Here are some points, one per row:
[ 0.07 -0.68 -0.12  0.50  0.75 -0.22  0.56 -0.32  0.94 -0.59 -0.02 -1.84
 -0.55  0.34  1.02  0.20  0.64  0.52 -0.83  0.44  1.08  1.23 -0.33 -0.33]
[ 0.14 -0.15  0.06 -0.76 -0.19  0.34 -0.07  0.68  0.43 -0.10  0.32 -0.35
 -0.98  0.00  0.22  0.33 -0.25 -0.20  0.09 -1.05  0.00  0.72  1.26  1.28]
[ 0.84  0.11  0.63  0.96  1.31  0.09  0.40  0.12 -0.74  0.63  0.02 -0.56
  0.66 -0.58  0.01  0.48  0.19  0.56  0.06  0.90 -1.09  0.26 -1.04 -1.61]
[-0.67  1.94 -0.64  0.82 -1.94 -0.84  0.69 -1.34  1.14  0.95  0.40  0.17
  0.41  1.07 -0.81  2.00 -0.54 -1.15  0.76  0.67 -0.66  0.30 -0.24 -0.39]
[-0.18 -0.96  0.81  1.05 -0.08  0.06  0.27  0.08  1.13  0.38 -0.42  1.32
 -0.54  1.63  0.93  0.18 -0.59 -1.12 -0.90  0.51  0.10  0.01  0.50 -0.08]
[ 0.75  2.38  0.73 -0.65 -1.67  1.53  1.25 -1.24  0.68 -1.06 -1.72  1.33
 -0.08  1.77  0.12  1.29 -0.38  0.05  0.30 -0.15 -0.86 -0.89  2.03 -0.22]
[ 0.48 -0.31  0.42 -0.47  0.74 -0.26 -1.36 -2.73 -0.46 -0.75  0.32  1.09
 -1.18 -0.35 -0.97  0.02 -0.11  0.19  0.58  0.62  0.09  0.48  0.23  0.53]
[-1.01  0.60 -0.99 -0.49 -0.33  0.41  0.27  0.14 -1.40 -1.32 -1.34 -0.07
  0.81  0.46 -0.16 -0.33  0.44  1.43 -0.56 -0.49  0.14 -0.58  0.70 -0.93]
[ 0.03 -0.68  0.26  0.53 -0.42  1.96  0.10  0.55 -0.68 -0.04 -0.10  0.11
 -0.42 -0.21 -1.11 -1.15  0.34  0.81  1.14  0.70  0.01 -0.23 -0.19  0.47]
[ 1.20 -0.72 -2.13 -1.24  0.09  1.09  0.63  0.61 -0.71 -0.97  0.53 -1.44
 -0.80  0.39 -0.80 -0.20 -1.48  0.29  0.78 -1.26 -0.04  0.63 -0.61  1.08]
[-1.24  0.43  0.52 -0.23 -0.31 -1.70 -0.73  1.01 -0.26 -2.48  1.69  1.41
  0.80 -0.17 -0.28 -0.69  0.89 -1.99  1.03 -0.38  0.43 -3.05 -0.77  1.03]
[ 0.55 -1.37 -0.99  0.34 -0.18 -0.54  0.91  0.56 -1.03  0.27  0.14  0.14
  0.37  0.90 -0.08  0.11 -1.03  0.06 -1.08 -0.19  0.48  0.11 -0.97  0.66]
[-0.20 -1.47  0.91 -0.15 -1.35  0.27  0.57  1.38  0.38  0.06 -0.51  0.00
  0.51 -0.01 -1.21 -0.65  0.75 -0.12 -0.50  1.19  1.21  0.10  0.86  0.44]
[ 1.63 -0.26 -0.80 -0.03 -0.77  1.67 -0.97  1.57  0.36 -0.95  0.39 -1.54
 -0.79 -2.05 -1.83  1.85 -0.31 -1.54 -0.09 -0.90 -1.88 -0.46 -0.65 -0.70]
[ 0.19  0.04 -0.79 -0.18 -1.06  0.41 -1.36 -1.03  1.77  1.14 -1.64 -0.90
 -0.08  0.40  0.08  0.16 -0.21 -0.74 -0.61 -0.32 -0.46  0.29 -1.57 -0.37]
[-1.15 -0.15  0.13 -0.19  0.69  0.87 -0.03  0.35 -0.47  0.39 -0.16  0.18
  0.03 -0.90 -0.21  0.97 -0.97  0.38  0.87 -0.57 -0.11  1.20 -0.01  0.46]
[-1.36 -1.08  0.47 -0.14 -0.64  0.15 -1.74  0.59 -0.49 -0.51 -0.59  0.19
  0.29 -0.43  0.78 -0.12 -0.56  1.53  0.24  2.43 -2.69  1.27 -0.38  0.31]
[ 0.43 -0.42 -0.68  0.37  1.65  0.28  0.91 -1.53 -0.96  0.17 -0.73  0.51
  0.72  0.05 -0.71  0.11  0.83 -0.14 -1.97  0.63 -0.73 -1.04 -0.59  0.40]
[ 1.11  1.34 -0.10 -1.05  0.29 -0.16 -0.39  0.75 -0.53  0.28 -0.44 -3.54
  2.55 -0.37 -1.01 -0.99 -0.18  0.35 -0.42 -2.19  1.13  0.68 -0.10 -0.59]
[-1.02 -1.00 -0.11  0.54 -0.44  0.05  1.19 -0.21  1.37  1.34 -0.07 -0.28
  0.32 -0.63 -0.08  0.78  0.74  1.34 -0.60  1.47  0.70 -2.25  0.27 -0.40]
[ 0.01  1.04  0.82  0.28 -0.34  1.04 -0.83 -0.41  1.38  0.38 -0.11  0.95
 -0.54 -0.20  0.32 -0.59  0.19  0.56 -0.68 -0.03 -1.08 -0.60 -0.85  0.28]
[-1.24  0.98  0.56 -0.11  0.38 -0.12  0.02 -0.23  0.01 -1.16  1.27 -1.59
 -0.26  0.44  0.04 -0.09 -0.22 -0.61  0.21  0.67  0.04  0.13  1.92  1.07]
[-0.88 -1.05 -0.22 -0.77  1.26  1.71  1.05 -0.94  0.22 -0.33  1.27  0.26
 -2.07  0.31 -0.64 -1.05 -0.08 -0.34  0.46 -0.27  0.12  0.20  0.09 -2.64]
[-0.24 -0.80 -0.96 -0.62  0.48  0.35  0.76  1.08 -0.22  0.18  0.77  1.04
 -0.61  0.90  0.15  0.41  0.32  1.09 -1.13 -0.66 -0.31 -0.09  0.51  0.78]
[ 0.80  2.01  0.44 -3.31 -3.21  1.05  1.92 -1.22 -1.44  1.72 -1.02  1.12
  1.26 -1.04  2.32  0.43 -0.41  0.61  0.84  0.98  0.52  0.78  1.05  0.38]
[-0.94  0.98 -1.23  0.27  1.17  0.04 -0.22  0.55  0.15 -1.52 -0.14  0.14
  1.40 -1.25  0.12 -0.16  1.39  0.32  0.01  0.94 -0.67  0.15  0.66 -0.13]
[ 0.71 -1.41  0.50  0.35  0.23 -0.12  0.73  0.12 -1.14 -0.42  0.51  0.47
  1.11 -0.94  0.86  1.90 -1.19 -1.07 -0.56  0.60  0.37  0.03  0.39 -0.80]
[ 0.51 -0.30 -1.57  0.41 -0.89 -1.02 -0.90  1.01 -0.62  0.64 -1.04 -0.72
 -1.31  0.24 -0.62 -0.06  0.59  0.40  1.06  3.53 -0.25  0.88 -1.06  1.29]
[ 0.74 -0.28 -0.88  0.01  0.56  0.28  0.07 -1.10 -0.52 -0.05  0.27 -0.06
 -0.35 -0.98  0.39  0.66  1.06 -0.70 -1.04 -0.61  0.40 -0.21 -0.45  1.07]
[ 0.04 -0.77  0.90 -0.89  1.28 -0.93 -0.41 -0.80 -0.38  1.17 -0.57  0.09
 -0.15 -0.12  0.02  1.31  1.08  0.02  0.41  0.15  1.59 -0.20  0.08  0.77]
[-2.05 -0.58 -0.64 -1.97 -0.03 -0.28 -0.50  1.75 -1.20 -0.25  1.29  1.03
 -4.52 -0.36 -0.33 -1.70  1.26 -3.06 -0.68  0.34  1.66  1.03  0.00 -5.02]
[-1.17  0.75 -0.13  0.25  0.47  0.31 -1.44  0.32 -0.64  0.29 -0.34 -1.06
 -0.20 -0.43  0.82  0.92 -0.52  1.98  0.61 -0.62  1.38 -0.62  0.18 -0.26]
[-1.47  2.43 -0.37  2.89 -1.89  0.43  0.94 -0.16 -0.68  1.99  0.95  0.71
  0.39 -0.08  1.59  0.73  1.43 -1.44  1.57 -0.34  0.57  0.25 -1.05  0.88]
[ 1.11 -0.08  1.54  0.63  0.35 -1.07 -1.54  0.11 -1.60  0.88 -0.62  0.57
  0.94  2.70 -1.12  1.05  2.02  0.33  0.90 -0.32 -0.93  1.33  0.22 -0.46]
[-0.16  1.08 -0.92 -0.76  0.85 -0.51 -0.76  0.90 -0.64  0.64  0.50  0.01
  0.41  0.74  0.62 -1.12 -2.38 -1.07 -1.47  0.21 -1.02 -0.58 -0.75  0.43]
[-1.50 -0.83 -0.87 -1.30 -0.07 -1.05  0.32 -0.72  0.27  0.34  0.10 -0.22
  0.58 -0.47 -0.88  1.40  0.41  1.10 -0.62 -0.39  0.43  0.53 -0.77  0.43]
[ 1.09 -0.68 -0.49  0.13 -0.62  0.41 -1.56  0.04 -0.08  0.58 -0.68 -0.31
  0.64  0.52  1.39  0.01 -1.07 -1.62 -0.18  0.53  1.11  0.30  1.44  0.02]
[-0.42  0.86 -0.75  1.22  0.60  0.32 -0.26  0.19  0.02 -0.14 -2.05  1.92
  0.12 -0.88 -1.25 -1.55 -2.16  0.78 -1.68 -0.22  3.58 -0.08 -0.05  1.76]
There is one direction along which these points spread out most. Take the direction at right angles to it along which they spread out most. Go by this last direction. How far along it is each point below, from 0 to 99? 50 is the average, and the first point above lies past it. One standard deviation of the points above along it is 16.
[ 0.50  0.90 -0.51  0.34  0.79  0.09 -0.29  0.59  0.79  1.54  0.43 -0.14
  0.16  0.22 -1.35 -0.48  0.57  0.11  0.02  0.87 -0.70  0.19  0.49  0.00] 53
[ 1.13  0.80  3.65 -0.19  0.55 -1.27  1.18  0.38 -1.40 -2.83 -0.13 -1.50
 -0.23  0.20  0.25 -1.54 -0.62 -0.29  0.82  0.42  1.61 -1.51 -2.22  0.89] 61
[-0.80 -3.14 -0.39  2.26  0.41 -4.15  0.78  0.63  0.36  0.98 -5.79 -0.17
 -1.45 -1.47  2.07 -2.92  0.16 -0.11  2.33 -3.94 -3.24 -0.81  2.32  0.66] 61
[ 2.76  0.04 -0.18 -1.78 -0.36 -1.49  0.91  0.85  1.23  1.09  2.22  0.77
  1.14  0.35  1.63 -0.07  0.28  2.50  0.61  0.16 -1.00  0.41 -0.55  0.55] 53
[ 0.24 -0.57  0.45 -0.25  0.58  1.04 -0.49 -1.35  0.70 -0.92  0.06  0.61
  0.72 -0.05 -0.02 -0.14  0.03 -0.85  0.60 -0.47  0.42  1.75 -0.20 -0.17] 50
[-0.63 -0.25  0.63  3.41 -3.04 -0.91 -2.60 -1.28 -0.07 -1.62  4.81 -0.17
  0.29 -0.46 -1.30  0.07  2.21 -0.26 -2.56 -2.94 -1.22 -0.28 -1.45  1.03] 55
[-1.44 -0.41  0.54 -0.87  1.00  0.39  0.24 -0.65  0.28  0.57  0.29 -1.70
  0.61  1.17  0.64  0.02 -0.10 -1.23  0.08 -0.31  0.09 -1.15  0.42  0.31] 51
[ 1.02  0.01 -1.71  0.54  0.37  0.06  0.38 -1.08  1.33 -0.99  0.85  0.87
  0.72  0.09  0.69 -1.21 -0.49 -0.24  2.44  1.02  0.89 -1.25 -0.01 -1.61] 40
[-0.24  0.93  2.05 -0.31  0.66 -0.33  0.59 -0.18 -0.49  0.66  0.36  1.00
  0.87  0.18 -0.98 -1.78 -1.57  0.97 -0.67 -1.82  0.03  1.18 -0.02 -1.00] 55
[ 0.68  1.43  1.02 -0.48  1.64  0.18 -0.96  0.20  0.80  1.20  0.43 -0.02
 -1.42  0.24  1.16  0.26  0.23  1.12 -0.79 -0.35 -0.43 -0.45  1.27 -0.56] 47
[-0.46 -0.10  1.04  0.09  0.24  1.12  0.76  0.92  2.04 -1.22 -0.90  0.48
 -0.33  0.22  0.63  0.18 -0.43  0.50  0.45  0.40  0.46  0.54 -1.32  0.04] 48
[ 1.69 -0.57  0.09  0.97  0.45 -1.02  1.01  0.48  1.06 -0.24  0.97 -0.32
  0.01 -1.11 -1.11  0.76 -0.18  0.01  0.39  0.41 -1.27 -0.63  1.32 -1.05] 55
